In the data rows, 500 means zero.
Here are some points, each followed by its number:
(335, 507, 503, 818, 193, 518, 456, 567, 667, 720, 720, 308, 357, 400, 453, 377) 0
(442, 538, 420, 493, 464, 585, 472, 523, 533, 568, 441, 507, 461, 487, 577, 504) 1
(497, 558, 656, 323, 490, 655, 434, 345, 318, 457, 491, 513, 449, 326, 517, 434) 2
(592, 56, 531, 697, 566, 322, 592, 470, 573, 452, 457, 952, 362, 691, 316, 566) 3
(520, 471, 540, 476, 308, 439, 608, 580, 441, 718, 464, 318, 483, 459, 515, 491) 4
(480, 607, 399, 622, 603, 326, 387, 459, 573, 408, 553, 585, 366, 560, 617, 562) 5
(394, 352, 452, 738, 536, 273, 715, 113, 474, 297, 327, 793, 299, 402, 462, 725) 6
(547, 440, 559, 367, 358, 475, 625, 608, 457, 589, 478, 329, 468, 537, 482, 580) 7
(498, 523, 677, 322, 479, 651, 471, 346, 324, 480, 468, 500, 459, 346, 478, 466) 8
(455, 649, 332, 663, 737, 209, 352, 499, 617, 258, 562, 700, 253, 599, 695, 571) 9
(507, 441, 669, 351, 265, 311, 625, 546, 376, 575, 441, 302, 478, 551, 592, 586) 10
(715, 220, 455, 467, 651, 490, 572, 594, 577, 434, 549, 671, 690, 673, 377, 382) 11
(478, 532, 435, 538, 448, 553, 587, 520, 616, 559, 747, 407, 612, 473, 468, 347) 12
(491, 494, 527, 431, 415, 489, 565, 525, 452, 584, 464, 380, 508, 495, 527, 541) 13
(425, 553, 487, 525, 467, 595, 478, 502, 475, 574, 418, 470, 529, 472, 497, 489) 14
(452, 551, 620, 386, 474, 534, 551, 379, 371, 495, 525, 409, 500, 341, 512, 516) 15
(562, 432, 580, 340, 382, 403, 655, 536, 405, 552, 477, 323, 457, 500, 546, 555) 16
(447, 585, 465, 525, 425, 587, 427, 514, 532, 557, 417, 590, 579, 501, 459, 543) 17
(493, 676, 788, 184, 530, 702, 453, 242, 241, 288, 334, 565, 372, 333, 432, 638) 18
(448, 560, 451, 541, 502, 562, 455, 502, 512, 558, 454, 482, 497, 506, 509, 525) 19
(477, 507, 508, 454, 429, 521, 531, 516, 460, 592, 471, 406, 510, 498, 507, 528) 20
(495, 578, 714, 341, 542, 655, 415, 373, 279, 391, 377, 465, 474, 322, 469, 525) 21
(424, 562, 479, 523, 476, 589, 467, 495, 470, 598, 433, 479, 530, 483, 496, 501) 22
(418, 857, 164, 786, 795, 386, 587, 688, 776, 0, 614, 782, 5, 608, 739, 726) 23
(395, 561, 527, 405, 550, 606, 582, 554, 568, 631, 467, 569, 457, 636, 466, 663) 24
(495, 579, 723, 316, 536, 677, 408, 367, 269, 380, 364, 482, 467, 319, 473, 512) 25
(454, 531, 483, 478, 448, 561, 507, 507, 479, 587, 458, 440, 519, 492, 513, 519) 26
(450, 544, 412, 567, 513, 517, 464, 481, 504, 534, 484, 472, 466, 506, 541, 530) 27
(493, 634, 340, 695, 685, 148, 320, 456, 643, 223, 598, 715, 242, 586, 728, 584) 28
(478, 586, 588, 510, 499, 610, 526, 500, 522, 643, 452, 492, 563, 453, 482, 473) 29
(468, 520, 501, 457, 447, 546, 522, 495, 480, 578, 466, 436, 510, 501, 499, 546) 30
(548, 435, 586, 315, 375, 387, 625, 528, 423, 558, 515, 344, 453, 502, 560, 575) 31
(436, 568, 448, 545, 558, 479, 445, 550, 569, 525, 483, 526, 456, 536, 564, 516) 32
(447, 581, 370, 681, 682, 273, 396, 456, 619, 306, 582, 661, 349, 553, 658, 560) 33
(516, 450, 438, 551, 401, 519, 590, 505, 609, 613, 594, 384, 701, 563, 401, 320) 34
(424, 536, 668, 374, 529, 494, 566, 396, 423, 533, 510, 430, 475, 374, 516, 538) 35
(440, 551, 484, 511, 478, 607, 460, 493, 472, 579, 444, 460, 525, 477, 494, 516) 36
(528, 392, 568, 356, 440, 434, 618, 552, 416, 542, 518, 341, 514, 516, 538, 586) 37
(459, 589, 433, 583, 568, 420, 427, 475, 539, 462, 508, 567, 416, 527, 586, 547) 38
Which three points above are nearest to each new point by angle? Their numbers follow each, nearest first.
(873, 110, 437, 462, 656, 425, 563, 615, 634, 398, 609, 799, 719, 754, 352, 367) 11 3 34
(574, 34, 483, 681, 569, 344, 569, 449, 561, 437, 450, 938, 364, 697, 316, 587) 3 6 11
(689, 351, 403, 545, 479, 434, 535, 580, 661, 518, 562, 520, 688, 596, 486, 441) 11 34 12
(435, 559, 450, 537, 493, 549, 447, 499, 517, 557, 461, 493, 502, 499, 521, 519) 19 22 27
(444, 869, 123, 810, 803, 376, 591, 720, 818, 0, 637, 789, 4, 600, 788, 762) 23 9 33
(537, 423, 597, 462, 293, 353, 706, 590, 475, 706, 423, 312, 432, 472, 501, 466) 4 7 16
(484, 92, 442, 631, 489, 385, 606, 480, 492, 466, 660, 698, 489, 689, 219, 486) 3 11 6
(693, 305, 479, 492, 526, 463, 517, 563, 557, 518, 577, 513, 710, 628, 386, 363) 11 34 3
(619, 377, 458, 509, 455, 467, 519, 516, 567, 542, 588, 466, 661, 576, 371, 260) 34 11 12
(698, 304, 460, 490, 548, 455, 523, 568, 561, 519, 590, 526, 713, 627, 384, 346) 11 34 12
(783, 219, 403, 474, 554, 496, 529, 598, 608, 458, 597, 676, 734, 714, 444, 417) 11 3 34
(723, 267, 450, 467, 602, 482, 524, 578, 589, 466, 544, 667, 667, 668, 406, 409) 11 3 34
(544, 451, 350, 508, 506, 614, 523, 532, 638, 617, 627, 386, 720, 574, 395, 310) 34 12 11
(513, 444, 592, 443, 340, 402, 694, 619, 468, 721, 420, 319, 451, 483, 467, 463) 4 7 13
(776, 210, 448, 469, 607, 462, 542, 599, 606, 445, 571, 720, 679, 696, 385, 389) 11 3 34
(741, 258, 460, 478, 601, 478, 530, 571, 590, 468, 566, 685, 681, 670, 405, 408) 11 3 34
(480, 533, 434, 538, 464, 549, 593, 522, 610, 553, 732, 417, 624, 456, 467, 353) 12 34 0
(459, 583, 484, 555, 507, 516, 478, 501, 527, 567, 468, 514, 491, 489, 530, 519) 19 27 32
(435, 854, 179, 758, 805, 369, 563, 705, 775, 0, 613, 820, 18, 612, 749, 708) 23 9 33
(483, 537, 435, 537, 457, 551, 596, 517, 613, 562, 731, 413, 621, 471, 467, 357) 12 34 0
(697, 297, 488, 475, 563, 441, 566, 572, 567, 514, 590, 517, 738, 630, 416, 355) 11 34 12
(356, 540, 395, 558, 611, 508, 437, 530, 575, 534, 470, 538, 455, 587, 499, 520) 32 27 38
(771, 188, 393, 497, 631, 463, 545, 568, 600, 451, 590, 675, 674, 688, 399, 428) 11 3 34
(680, 254, 356, 521, 578, 467, 543, 550, 585, 525, 606, 446, 694, 616, 420, 413) 11 34 12
(419, 614, 638, 609, 98, 345, 376, 772, 671, 840, 668, 303, 349, 480, 550, 528) 0 4 20
(884, 105, 349, 388, 719, 478, 380, 653, 648, 368, 536, 750, 792, 810, 396, 367) 11 3 34
(619, 378, 458, 500, 461, 460, 515, 519, 574, 545, 577, 466, 669, 571, 376, 254) 34 11 12
(613, 378, 470, 506, 453, 465, 505, 506, 577, 528, 590, 463, 659, 557, 358, 268) 34 11 12
(435, 572, 438, 550, 492, 547, 448, 491, 515, 558, 465, 495, 495, 494, 533, 529) 19 27 1
(495, 663, 688, 633, 135, 447, 431, 809, 670, 886, 703, 287, 321, 482, 500, 525) 0 4 20
(488, 513, 435, 539, 441, 570, 591, 567, 666, 546, 726, 411, 597, 472, 393, 411) 12 34 0
(477, 534, 430, 548, 448, 548, 588, 522, 621, 559, 763, 421, 618, 466, 470, 341) 12 34 0
(763, 215, 442, 473, 607, 462, 542, 584, 591, 443, 574, 711, 687, 694, 389, 396) 11 3 34
(0, 318, 357, 720, 430, 708, 771, 445, 367, 0, 25, 899, 479, 646, 347, 786) 6 3 17
(564, 0, 545, 774, 639, 269, 585, 452, 500, 389, 453, 985, 350, 619, 248, 674) 3 6 11
(773, 192, 422, 451, 639, 454, 545, 615, 612, 429, 565, 733, 687, 715, 387, 383) 11 3 34
(450, 606, 454, 537, 459, 558, 425, 509, 521, 561, 433, 575, 537, 513, 513, 528) 17 19 22
(439, 849, 168, 764, 805, 370, 576, 717, 786, 0, 626, 825, 13, 616, 750, 711) 23 9 33
(522, 429, 340, 527, 553, 588, 427, 454, 629, 669, 588, 340, 726, 580, 384, 359) 34 12 11
(742, 256, 493, 470, 656, 492, 521, 576, 630, 499, 547, 676, 710, 672, 389, 394) 11 3 34
(868, 118, 434, 470, 669, 422, 561, 610, 630, 386, 634, 822, 729, 753, 361, 365) 11 3 34
(37, 398, 671, 941, 453, 594, 807, 637, 306, 108, 0, 907, 610, 301, 613, 463) 6 3 14
(535, 413, 631, 489, 215, 303, 742, 604, 471, 764, 398, 244, 413, 462, 487, 477) 4 10 13
(633, 369, 441, 496, 414, 512, 518, 619, 630, 562, 557, 380, 638, 615, 350, 288) 34 11 12
(496, 434, 565, 485, 350, 418, 657, 581, 486, 667, 449, 334, 486, 484, 505, 476) 4 13 7
(505, 455, 584, 458, 337, 398, 643, 555, 489, 670, 435, 359, 454, 475, 482, 493) 4 13 7
(461, 551, 451, 547, 522, 544, 412, 543, 480, 550, 478, 507, 514, 534, 516, 539) 19 27 22
